In the rows, 128 means zero.
One turn sends every row of this set to another row. A few are shown first. Where does it send the rows asked after them?
K_464: [113 137 142  93 130 127 119  96 143 112 132 165 123  78]
K_621: [152  94 130 175 147 113 145 106 142  83 127 116 104 128]
K_772: [108  91 118 140 128 113 140 124 182  83 144 139 128 117]
K_419: [122 166 148 133 143 124 130  99 128 118 101 175  93 101]
K_550: [125 162 152 145 148 120 136 102 136 114 105 179  91 106]
K_354: [142 110 115 137 126 136 120  94 114  92 112  94 109 106]
K_591: [115 126 135 126 125 125 168 121 126 152 118 170 109 138]
K_720: [130  89 125 173 157  94 128 110 137  79 127 121 113 121]
K_411: [129 147 123 141 104  74 159 115 127 128 123 108 126 117]
K_157: [128  81 118 111 125  97 134 111 166  93 148 141 130 114]
K_88: [127 146 127 153 109  73 166 119 134 125 125 111 123 123]
K_350: [123 104 112 141 139 115 103 100 111  86 112 101 117 103]
K_123: [112 129 131 118 119 131 160 119 121 152 114 164 110 132]
K_135: [143  87 121 140 149  90 116  98 114  89 127 116 117 112]
K_287: [134 158 150 125 144 115 131  96 124 121 107 179  93 102]
K_974: [109 107 118 174 148 119 117 112 132  76 111 106 115 112]
K_539: [119 152 120 146 102  85 156 119 128 125 118 103 125 117]
K_326: [113  96 107  98 114 120 118 108 153  94 135 126 132 101]
K_750: [166  89 125 139 140 109 132  90 117  94 129 112 107 119]
K_393: [107 132 154 140 147 121 143 114 178 101 139 180 119  97]
K_275: [107 131 135 133 124 132 167 127 133 148 115 167 108 136]
K_380: [103 135 131 126 118 138 161 124 127 149 110 162 109 133]
K_880: [135 157 153 138 150 111 139 100 131 118 110 184  91 108]
K_467: [130 122 152 109 144 104 136 100 158 112 147 183 120  94]
K_945: [ 93 106 109 126 116 132 124 121 170  84 129 124 129 105]
K_184: [118 152 124 157 106  82 162 122 134 122 122 107 123 121]
K_5: [128 115 121 174 136 141 131 108 138  80 111  99 105 117]
K_854: [ 90 149 143 125 132 144 124 112 162 102 124 163 121  84]

K_621 goes to K_5
K_123 goes to K_591
K_350 goes to K_135
Where do these go?
K_88 goes to K_184
K_464 goes to K_467
K_326 goes to K_157
K_287 goes to K_880

One turn sends every row of this set to another row. A few are shown first. Where does it send the rows asked after them?
K_814: [156 151 155 111 119 149 208  89 143 136 164 107 123 156 178 140 135 148
 141 126 138 146 143 114 167 138 108  73 151 160 176  98 140]
K_66: [113 128 158  79 103 154 204  92 121 144 174 129 144 129 113 115 171 100
 112 129 188 178 112 147 184 123  96  83 164 155 190 105 131]
K_95: [131 122 174  91 109 129 158  60 137 143 152 163 134 157 120 158 132 101
  94 162 170 157  70 112 149 175 117 119 140 155 174  87 111]
K_661: [127 122 174  98 110 131 155  69 128 141 148 158 131 151 125 152 144 108
  81 176 166 166  65 112 148 172 106 126 138 144 165  88 111]
K_954: [133 144 144 101  92 161 191  75 116 165 175 131 113 119 178 137 175 143
  97 168 140 161 109 101 146 143 120 143 114 135 154  84 115]
K_910: [136  90 141 100 123 126 196  96 131 124 144 137 144 100 103 123 168 140
  96 127 129 136  86  66 188 141 102  89 149 175 127 133 138]
K_989: [148  88 144 101 134 123 199  97 126 131 142 138 148 104 114 133 160 131
 103 129 137 136  85  76 209 134  96  84 147 175 138 130 140]
K_907: [146 126 136 107 137 125 160 134 149 162 163 174  95 148 121 141 145 119
 162 110 148 171  94 133 144 161  94  98 141 151 153 114 151]
K_631: [ 99 130 163  85  98 135 205  81 117 135 168 123 144 130 110 111 163  99
 103 125 182 170 109 143 186 126 101  91 172 150 180 110 120]
K_675: [108 132 160  82 102 140 196  88 119 140 175 117 144 126 103 108 163  98
 107 123 181 176 113 146 187 124 104  93 167 142 174 116 132]
K_96: [108 121 181  98  62 144 176  88 145 160 190 160 106 126 136 146 141 124
 115 161 160 171  84 105 129 138 144 103 127 145 126  81  98]
K_265: [154 131 176 113 112 120 202  97 146 133 154 149 112 119 143 167 138 148
 100 151 172 168  75 115 115 149  95 143 124 139 124 123 133]
K_756: [139 152 133  99  96 162 179  74 110 171 171 138 109 119 179 137 177 141
 103 152 144 157 111  94 148 147 131 141 114 146 168  84 118]
K_262: [125 122 161  85  87 159 153 133 164 134 140 120  89 144 128 115 196 115
 119 112 137 162 114  99 172 112 125  94 109 188 157  98 114]
K_957: [120 113 159  83  81 159 154 131 163 140 146 135  85 139 115 113 197 117
 114 113 136 161 121  97 178 129 129  89 117 188 142  97 114]
K_556: [107 128 156  90 107 143 198  88 122 138 176 123 144 138 113 112 159 100
 107 122 181 172 101 152 201 125  95  95 164 146 180 113 127]
K_101: [145 121 131  99 143 114 171 126 140 165 162 179 102 153 109 133 147 116
 159 104 145 186  99 124 155 153  97  96 150 150 151 117 144]
K_517: [138 118 161 105  92 131 198  68 130 154 119 139 123 103 176 168 158 139
  98 124 162 161 107  84 136 168 138 107 150 165 122 128 107]
K_394: [147 150 142 101  94 164 186  76 121 162 183 139 110 119 184 133 178 146
  94 154 142 162 103  96 143 141 120 144 118 138 162  89 120]
K_358: [105 119 158  77 102 143 200  94 125 143 166 123 143 134 112 111 168  92
 109 119 185 183 111 152 184 116 102  90 157 148 172 117 127]
K_51: [144  95 129 111 129 117 203 106 134 129 147 142 142 110 111 127 167 138
 109 135 127 139  86  67 199 136  99  78 142 166 134 133 141]
K_167: [138  98 135 107 123 126 202  97 134 127 137 134 143 109 112 123 167 136
  89 119 122 135  91  70 202 145  97  84 148 169 140 133 134]
K_782: [118 114 155  88  82 151 160 123 160 135 140 122  82 132 130 121 198 116
 124 110 131 155 104  99 189 118 130  93 110 189 147 102 108]
K_410: [159 136 173 109 106 110 199 100 149 117 161 159 107 119 143 168 147 143
 101 142 172 168  71 112 123 146  96 139 120 135 124 122 130]
K_826: [137 116 166 114 101 133 181  72 125 159 119 143 123 109 178 162 161 143
  90 132 149 168 103  78 133 170 132 109 144 159 121 114  98]
K_991: [165 148 153 109 117 149 218  94 153 129 165 117 121 156 167 135 153 153
 144 119 137 159 147 105 159 144 108  70 141 168 173 102 148]
K_185: [141 112 166 105 102 134 189  69 134 158 119 150 121 105 181 165 164 136
  89 132 156 162 100  80 142 175 130 104 153 159 132 123  97]
K_698: [145 121 140  98 139 123 167 137 152 150 166 180  96 144 113 141 143 123
 161 105 150 179 103 123 149 162  90  89 143 159 143 118 147]
K_659: [108 126 171  88  55 143 181  89 143 152 200 156 110 115 133 141 142 114
 118 160 162 161  83 102 140 133 148 104 118 147 126  84 116]
K_332: [159 143 157 109 119 163 211 102 142 131 177 107 115 152 177 143 148 149
 148 122 141 150 143 115 169 134 105  73 145 162 174 106 137]
K_930: [155 138 159 109 121 156 216  92 156 128 165 106 122 157 169 135 146 149
 147 131 135 150 139  97 168 137 112  64 145 171 179 110 136]
K_504: [146 128 131 103 134 115 158 128 149 162 165 173 101 150 112 138 138 115
 166 110 145 174 105 126 154 159  95  96 147 156 143 119 142]
K_306: [163 137 168 107 113 113 194 101 144 119 150 148 111 119 133 171 149 142
  98 143 174 159  72 109 123 149  98 146 113 141 136 120 144]
K_575: [140 127 175  87 110 136 159  62 137 145 153 169 135 155 127 150 144 108
  83 168 166 166  71 115 158 170 109 127 138 144 172  84 108]
K_847: [143  99 138 106 130 122 194  98 136 125 145 132 145 100  98 126 168 140
 101 131 129 132  95  68 196 143 100  84 138 166 140 133 134]
K_900: [140 123 133 100 127 115 165 126 150 154 166 176  90 155 111 128 143 112
 153  98 139 181  89 126 148 155  99  92 140 158 148 122 153]
K_212: [127 117 160  85  83 163 151 131 161 136 142 133  87 134 118 120 200 124
 128 119 134 154 113 103 172 126 130  99 101 185 137  98 113]
K_227: [127 115 153  87  86 160 143 129 161 143 144 123  86 133 118 119 197 116
 119 115 138 152 122 104 171 122 126  95 110 189 149 105 108]
K_25: [156 152 157 110 113 151 210  96 151 127 167  98 120 151 169 143 144 143
 149 125 135 149 143 106 162 140 107  71 154 162 176 109 137]
K_226: [112 116 179  86  59 142 173  86 150 154 194 161 105 118 150 143 140 116
 109 155 159 167  85 103 141 133 147  98 127 147 119  85 103]

K_930 goes to K_101
K_227 goes to K_847
Where do these go?
K_756 goes to K_306
K_332 goes to K_698
K_226 goes to K_185
K_900 goes to K_782
K_907 goes to K_212
K_954 goes to K_265

One turn sends every row of this set to another row. A few are shown first. Where does it send the rows asked after them?
K_942: [111 126 110 116 103  67  85 125 145 143 131 142 147 102 125 134 137 155
 111 128 125  89 141 131 150 104 115 123 153 109]
K_497: [ 77 107 152 121 120 135 121  96 124 155 122 135 117 113 124 140 108 167
 122 149 122 135 147  90 135  99 120 143 134 163]
K_891: [107  96 119 112  96 119 131 104 155 108  99  97 138 103 113 171 129 144
 146 147 122 153 119 132 111 127 135 139 174 135]
K_289: [113 122 127 101 121 110 121 112 114 133 113 132 126 154 157 135 143 118
  88 124 159 140 137 145 126 119  96 150 147  91]
K_754: [124  84 139 166 118 132 113 140 127 161 128 110 156 165 155 127 138 120
 132 145 135 108 140  87 126 104 136  96 135 137]
K_124: [104 111 137  94 146 126 142 137 148 134 144 128 144 124 157 137 121 159
 108 114 131 106 102 153 156 132 109 147 137 153]
K_641: [117 115 142 122 128 102  89 127 136 123 122 114 177 146 120 119 153 155
 169  97 141 123 127 104 117 127 149  98 121 104]
K_12: [ 92 122 123 136 129 124 146  89 156 121 105 110 127  90 119 140 120 130
 117 113  99 117 105 114 159 112 128 148 118 122]
K_40: [116 129 144 145 137 134 149 108 111  94 110 134 137 106 119 134 139 131
 171 111 110 108 149 144 138 133 141 104 119  89]
K_21: [138 118 102 121 111 123 148 128 136 121 117 118 111 103 127 124 158 143
 123 140 129 109 142 136 152 113 163 120 181  90]
K_629: [102  96 116 137  85 115  94 117 115 142 127 151 178 138 115 163 173 140
 105 135 139 114 124 117 120 116 155 139 130 128]
K_408: [128 114 119 111 115 111 113 126 118 120 170 142 149 121 113 169 137 149
 122 147 126 103 131 155 122 117 142 187 122 135]
K_127: [100 134 141 182 126 145 117 137 140 159 106 135 122 137 130 120 164 153
 134 123 138 122 145 157 122 146 132  91 136 122]
K_635: [131 137 153 130 123 124 142 125 118 116 158 154 151  98 124 175 121 148
 149 138 133 140 142 139 137 161 139 134 116 158]
K_146: [132 116 135 133 133 126 172 123 132 140 129 114 157 147 134 126 124 148
 135 159 129 119 142 179 114 118 128 156 131  83]
K_587: [133 135 137 142 150 149 147 107 118 150 128 150 147 132 132 130 126 124
 168 135 126 100 163 111 153 139 105 122 136 171]
K_852: [130 129 133  99 100 127 135 159 154 104  93 142 114 124 125 121  94 120
 118 115 109 143 155 119 117 119 131 139 125 110]
K_338: [125 108 125 128 121 120 178 118 125 139 117 124 164 157 136 144 133 119
 121 126 106 123 138 105 119 134 153 139 139 194]
K_630: [115  74 132 105 139 138 132 130 139 160  98 127 138 151 130 128 125 178
 134 124 133  98 121 135 126 155 148 109 148  96]
K_722: [136 128 159 152 111 111 106 120 136 121 120 142 143 140 137 176 121 136
 126 124  92 122 167  95 135 171 152 131 143 153]
K_75: [110 128 118 120 166 116 125 113 136 120 128 136 119 147 115 128 155 116
 148  94 172 119 129 153 112 149 135 140 128 118]
K_213: [150 151 139 146 128 124 146 123 139 124 133 112 145 123 124 113 171 134
 118 104 131 143 134 123 162 153 155 123 141 156]
K_53: [135  95 141 135 120 129 143 112 121 145 159  93 119 138 125 151 126 139
 120 111 146 121 131  64 124 107 143 138 131 148]
K_362: [129 162  99 124 133  86 135 125 129 150 108 170 143 120 132 146 138  97
 112 118 139 117 155 131 127 141 141 110 128 111]
K_672: [122 104 137 148 109 107 115 121 145 113  89 122 106 118 121 141 127 119
 106  99 173 104 123 110 125 114 125 115 134  94]
K_734: [113 110 135 160 123 134 106 144 120 162 129 130 165 119 135 164 156 141
 134 101 142 132 118  97  74 125 118 129 134 141]
K_91: [127 132 180 121 150 139 104 130 148 139  87 124 131 134 129 118 113 152
 121 130 164 141 160 122 108 113 130 126 142 107]
K_390: [107 110 103 109 129 134 118 114 125 127 123 109  96 105 113 113 122 139
 178 165 100 131 135 136 136 111 123 138 142 147]
K_273: [105 114 127 123  86  88 106 130 112 123 103 125 125 107 111 140 100 162
 158 148 104 124 135 122  91 102 122 124 112 159]
K_684: [130 124 134 139 123 109 120 137 112 161 111 152 125 128 144 127 120 148
 124 112  82 105 176 117 121 147 103 123 147  82]
K_232: [135 115 132 114  85  88 119 115  96 125 154 100 154 160 143 155 149 134
 139 137 155 141 146 108 114 110 129 101 142 136]
K_406: [131 150 126 114 132 150 131 168 118 121 125 120 113 133 181 142 134 143
 144 122 115 113 131 155 112 115 114 119 144 109]
K_329: [155 129 136 127 120  97 118 115  95 126 105  93 159 138 109 132 143 139
 139 146  98 127 150 119  92 106 172 129 127 164]
K_442: [166  98 127 164 127 101 132 122 106 158 100 119 151 151 141 130 125 119
 135 140 108  82 141  94 131 145 139 110 135 151]
K_614: [131 115 140 118 145 111 127 127 136 130  95 122 125  97  89 118 126 125
  95 132 118 140 142 162 129 137 174 111 118 121]
K_396: [134 133 141 123 134 119 149 130 126 149 143 103 162 132 152 114 133 134
 121 105 104 166 139  92 122 122 111 156 130 102]
K_861: [150  98 143 121 111 101  97 113 144 151 102  90 145 141 120 182 108 158
 114 146 106 125 131 127 102 158 142 133 152 133]
K_905: [109 130 111 123 129 107 144  97 127 173 137 134 132 111 112 168 123 134
 115 126 122 102 140 138 129 132 104 122 140 193]
K_489: [ 92 121 124 117 117  86  85 102 121 117 146 123 128 150 122 159 144 141
 157 130 131  94 153 149 115 114 114 120 149 170]
K_981: [119 113 107 109 106 128 136 116 118 124 154 131 129 125 111 127 125 126
 164 150 125 109 145 165 144 114  78 138 130 149]
K_673: [133  79 115 130  97 113  94 113 108 135 140  92 143 151 111 129 150 121
 124 158 128  95 132 152 138  93 124 110 128 124]
K_230: [137  77 110 112 105  95 113 116  97 136  93  99 140 148 134 121 125 139
 140 180  98 118 120 144 128 129 138 119 136 134]
K_780: [158 169 120 127  93  94  99 144 142 122  97 113 155 165 148 139 130 137
 136 115 101 109 131 121 118 134 134 127 116 130]
K_447: [123 134 120 138 135 158 135 136 131 169 133 126 117 108 145 132 113 125
 161 141 119 129 145  80 133 106 110 108 133 148]
K_908: [111 142 128 124 132 150 113 116 129 125 120 113 138  94 140 171 148 128
 141 118 109 145 142 101  99  99 112 157 170 138]
K_944: [107 109 136 116 162  95 126 152 144 131  99 152 149 158 153 131 112 118
 107 130 113 106 141 156 106 141 158 139 124 129]
K_399: [123 126 100 145  93 142 133 118 148 153 100 133 129 159 122 150 136 126
 100 125 107  74 135 137 138 117 139 131 118  91]
K_520: [ 97 131 143 144 127  84 102 108 163 148  86 112 155 129 127 125 117 174
 137 162 126 123 120 165 119 126 122 136 129 131]

K_672 goes to K_362
K_127 goes to K_40
K_12 goes to K_942
Where do these go?
K_329 goes to K_53
K_408 goes to K_861
K_447 goes to K_981

